First come named turns, each shown by rows before and after it. For each pair of rows after them, which turns, in which order, take the first row to the second? The first pair is done for you.
Zatep:
[-18.0 -30.4 -13.3  23.6   5.6 -21.1  10.9 -20.3   2.5  12.2  16.5   1.2
  -2.5  -1.2  -0.5 -13.7 -13.0   1.2   6.2  -5.7  14.2 -19.0  -5.8   8.2
  14.2]  ->  [-17.2 -26.5 -24.8  21.2  15.0 -17.1   4.5 -15.1   8.6  12.2   6.7   5.9
  -9.1  11.2  -6.5 -11.6  -9.7   8.6   2.4  -9.4   9.4 -19.5  -2.2   0.4
  24.1]
[  4.3   7.0   6.2  21.0 -12.6 -16.4  13.2  -4.8 -13.1   7.9   5.9   2.9
   4.3  -6.3  -1.6 -11.2   2.5  -3.5   6.7  -0.2   6.2 -12.5   3.9  29.9
  -2.8]  ->  [  0.2  10.8  -3.5  17.2  -4.0 -11.7  13.8  -0.4  -1.4  -1.0  -6.7   8.9
  -8.2  11.7 -14.2  -8.4   5.9   8.9   2.3  -0.8   3.5 -15.4  11.5  24.8
   7.4]
[ -5.0 -27.8  10.7   5.7  -1.6   4.8  -7.1  -7.4   0.6  18.6  24.8  -4.0
  15.9 -10.4  19.4  -6.2 -17.3 -29.3   5.7   0.0   8.0 -11.2 -17.7   8.3
  -1.7]  ->  [-13.2 -33.8  18.1  10.8  -3.2 -13.2  10.5 -11.7   4.8  20.6  19.1   2.9
  -0.3   7.7   4.5 -12.3  -8.5  -1.9   3.0   8.5   7.7 -32.3  -2.4   9.2
  -4.9]
[ -7.6  -5.0   5.7 -25.0  11.8   6.5   6.9  18.0  -4.1   2.1  -1.8 -12.1
  -1.5 -11.4   8.1 -14.6   1.9 -50.8 -11.7   4.2  10.8 -18.0 -19.5   2.2
   7.6]  ->  [-13.9 -14.9  14.2 -21.1   0.4  -9.9  16.1  13.0  -5.5   5.6   0.7 -11.8
  -9.2  -9.4   7.3 -21.7   5.2 -38.8  -5.5  13.4  11.9 -31.5 -12.8   6.0
  -1.9]
mamor:
[  5.4 -20.2 -21.0  17.6   7.4  -7.3  11.8 -10.5 -24.2  15.4   7.9   9.0
   7.1 -22.8  -2.1  -9.5   0.3 -11.6  32.8  -9.7  21.1   4.3 -12.3  10.1
   2.8]  ->  [ -3.1 -19.4  12.5  19.2  -5.8   4.0   4.8  -7.5 -19.1  25.3  20.0  10.9
  18.3 -16.6   6.2 -12.5  -7.7 -25.3  33.3   0.2  18.9  -2.4  -2.6   6.1
 -15.6]
[ -2.9 -24.9  28.5  13.1 -35.9  -7.7   7.3 -21.0  -2.1  21.8  15.3  10.9
  21.7  -5.7  20.9   0.8 -20.3  -8.5   4.4   7.5   9.7 -27.5  -2.3  17.2
 -31.6]  ->  [ -5.5  -6.5  36.2   3.9 -35.6   3.3   3.9 -10.5  15.0  12.3  -6.0  21.7
  17.4  19.6   2.8   7.1 -15.4   7.4  -6.7  14.8   0.6 -32.8  19.1  -1.9
 -36.9]
[  4.0  -6.9 -44.6   4.5  23.6  29.1 -21.0 -11.2   9.5   1.7 -22.3  32.5
 -16.0  14.6 -16.9   4.2  -4.4  -4.8 -15.8 -21.2 -14.0 -10.6  -1.1 -11.8
  48.8]  ->  [  6.2 -20.6 -50.9  15.8  24.4  18.0 -14.9 -16.9  -1.5   9.0  -6.3  21.2
  -3.8  -8.2  -8.4  -1.3  -8.1 -23.2 -11.3 -24.2  -4.0  -7.7 -22.1   5.4
  52.1]
[  6.3  -3.1 -39.8  -0.3   9.6   8.8  -4.6  -6.5  -3.5  -3.6   4.2   3.7
  -3.1 -12.9   8.8   3.3  -7.5 -11.3   6.4 -24.0   0.8  -3.7 -19.6   3.9
  22.8]  ->  [  5.1 -10.2 -13.3  -0.4   2.4  18.3  -6.1  -7.5  -6.7   4.8  13.4   0.4
   9.7 -18.6  18.9   0.9 -16.8 -25.1  12.9 -18.8   4.0  -4.2 -20.5  15.9
  10.3]
dase:
[-13.0  -6.5   6.5   9.9  -8.8 -24.3  16.4  -5.0   2.8  11.0   6.5   2.4
 -10.3   5.2  -6.5 -14.1  10.2  12.8  -4.6  14.4   6.7 -26.1  10.2  10.3
 -10.1]  ->  [ 12.6  29.6 -24.7 -13.6   0.9   6.9  -7.1   7.7   1.3 -15.2 -16.7  -1.0
  -8.1  -5.2 -11.6   1.4  15.0  -1.9  -4.2  -5.3   0.7  23.5  -2.3  -9.4
  11.5]
[  3.7   7.3   8.7  15.9  -5.5  -4.6  15.3 -11.3  18.9   5.8  -0.2   4.4
  -6.5  12.0   3.9  -4.2  -5.2  13.1  -3.6   8.8  -2.2 -12.1  11.4  -1.7
  -7.1]  ->  [ 12.2  25.0  -4.8  -0.8   5.0  13.2  -2.1  -5.2  17.1   0.1 -11.6   4.7
  -1.1   1.8  -0.1   4.1  -5.1  -0.3  -3.5  -3.4  -6.5   6.5  -1.1 -12.8
   4.4]
[ -6.0  -5.7  14.2 -15.1 -24.3   7.9   0.2   0.5 -14.6  -2.2  -0.6  -8.8
  15.6 -10.8  12.9  14.2 -16.5 -18.3   4.1   2.0 -16.9   3.8   1.2   0.5
  -9.0]  ->  [ -2.1  -5.5  14.7 -13.0 -27.0  -3.4  14.0   1.6 -10.6  -5.0  -8.7 -11.4
   5.3  -5.5   8.4  12.4 -12.3   4.1   2.6  11.3 -20.1   1.3   9.9   2.3
 -14.8]
[-22.3   5.1 -28.5  12.2  -4.3 -18.1  23.1  10.3  11.4  -6.9   7.8   3.4
 -24.7  -8.4  -2.1  24.2   7.4 -13.5  15.8   2.7  -8.0  -1.9 -11.6  31.3
  -2.6]  ->  [-21.0  10.8 -33.7   6.6  -2.2  -8.4  17.2  13.0  11.7 -10.0   5.1   2.8
 -15.2 -11.4  -4.2  27.4  10.8 -26.2  14.4   1.1  -8.6   9.0 -14.8  24.6
   4.3]
Pairs:
(2 to 3 turns a pair)
[  8.8  -8.5 -15.3  -2.4  13.7   4.5  -4.2   2.0 -12.4  26.6  51.0 -40.1
   5.2   7.0   4.3   4.5 -24.2  -6.4  -6.5 -18.6  39.4  17.1 -16.4  24.8
  -2.2]  ->  [ -2.1  19.7   2.8 -23.3   5.3  23.3 -18.9  17.5   9.3  11.7  20.8 -21.4
  -9.1  50.1 -19.3  13.9 -15.2  21.7 -14.2  -3.0  16.9   4.9  24.0  -2.2
 -15.3]	mamor mamor mamor
[ -2.9 -28.9  -6.3  10.6  -0.7 -17.3  13.0 -17.6  -3.3   9.7  32.2   6.5
 -15.8  16.6   0.7  -9.1  -1.5  -6.0  -7.1 -10.4  22.8 -30.4  -8.1  24.2
   6.3]  ->  [  4.9   0.7 -40.8  -9.0  17.9   0.3   2.7  -0.8   1.5  -9.9   2.0   9.0
 -27.5  30.7 -14.8   5.9   9.7  12.3 -14.7 -18.6  11.4  -7.8   5.9   5.1
  25.1]	Zatep dase
[ 13.0  -4.2  24.4  -9.6   3.9  22.8  -4.0  17.1  16.7   7.0  14.1  -0.6
  18.9   0.9  19.8   8.0 -12.5 -13.8   2.3 -12.3  -4.2  -6.4 -13.8  -6.3
  -6.8]  ->  [ 18.5   7.0 -15.0 -13.8  24.3   7.5   2.2  20.6  18.7 -11.0 -13.8   2.2
  -4.8   8.6  -1.0  14.7  -4.4  12.7  -0.9 -21.4  -7.5   1.4 -13.3 -13.9
  20.2]	mamor mamor mamor
[  6.3 -22.7  -3.5  11.2   3.6 -35.2  18.9 -26.2 -14.4   8.3  11.6 -12.1
 -17.3 -22.4   9.3 -23.0   4.8   0.8   1.1  -1.3  -2.9   4.3 -20.3   6.3
   8.9]  ->  [-10.1 -14.3  49.0   0.5 -16.2 -12.8   3.2 -13.4   1.7  14.8  14.4   0.3
  -3.3  -5.7  17.8 -19.4  -6.1  -5.6  -4.4  16.8 -10.0  -3.8   8.3  -6.7
 -19.9]	mamor mamor
[ 19.3  11.0  10.7  -9.6 -13.6   5.0 -16.6   7.1 -13.9 -21.9   1.0 -25.9
   2.4 -22.7  18.9  14.5   8.5 -16.6  -1.3   9.4  25.4  37.0 -19.5   8.3
 -14.9]  ->  [ 16.4  26.1 -19.5 -11.2  -4.5  16.5 -26.7  16.1  -8.3 -29.4 -22.6 -15.5
  -9.6  -2.7   7.7  21.2  10.4  -1.3  -6.0   0.7  17.8  41.1  -7.9  -6.5
   9.5]	dase Zatep dase
[-14.6 -19.6  11.5  10.2 -11.5   3.6   8.8  -7.2   9.6   9.9  15.0  -1.6
  11.7  -4.5  12.5  -4.7  -2.7  -2.4   4.5  12.5  12.5 -22.5  -0.5   6.7
 -12.0]  ->  [ -1.8  23.0  -0.8 -14.1  -4.9  19.9  -1.3  10.7  17.9 -12.5 -15.4   0.7
   2.7  11.1  -3.2  12.6  12.1  18.5   1.5   9.1  -3.5   2.4  15.2  -9.4
  -5.1]	mamor dase
[  5.8 -37.5 -27.4  20.6   6.2 -21.4  16.6 -17.1  -9.9  11.8  21.6  -0.4
  -2.8 -24.4  10.7  -4.2  -3.1 -17.3   5.7 -14.6  12.8 -10.7 -31.2  26.5
  27.5]  ->  [-15.9 -44.0  -7.1  29.3  -2.4 -21.6  19.7 -16.0  14.1  13.0  14.8  20.6
 -20.2  13.9  -8.5  -9.6  -5.4   7.3  -4.6  -3.3   5.9 -44.6   2.9  16.2
  22.5]	Zatep mamor Zatep
[-27.9  12.6 -12.6   1.1  30.5  23.1  -5.4  16.3  25.9 -17.8  -7.7  20.7
  -4.6  24.4 -20.2   8.2 -14.8  -0.3   7.9   0.3  -9.5   5.2   1.9 -28.7
   3.5]  ->  [ -9.7  34.4  -4.2  -7.0  21.5   7.9   5.8  17.5  14.8 -34.2  -9.8   4.1
  -7.3   3.0 -19.7  12.8  -5.4  13.6  13.5  14.6 -10.6  28.3   0.8 -22.2
 -14.7]	Zatep dase dase
[ 21.7 -36.7 -23.1   6.9  -6.8 -10.5  -4.3 -30.0   9.9  13.0  21.7  -5.5
  -5.7 -12.3   4.1   8.8   2.9 -21.8  20.0  10.1  18.2 -10.3 -10.1  11.2
  16.4]  ->  [ 15.4 -35.9 -31.9   6.2  -2.9 -11.2  -1.9 -27.3  17.3   8.2   7.0   2.3
 -16.0   7.2  -9.8   7.8   3.5  -3.2  12.8   8.2  12.6 -20.5   1.6   2.7
  26.1]	Zatep Zatep
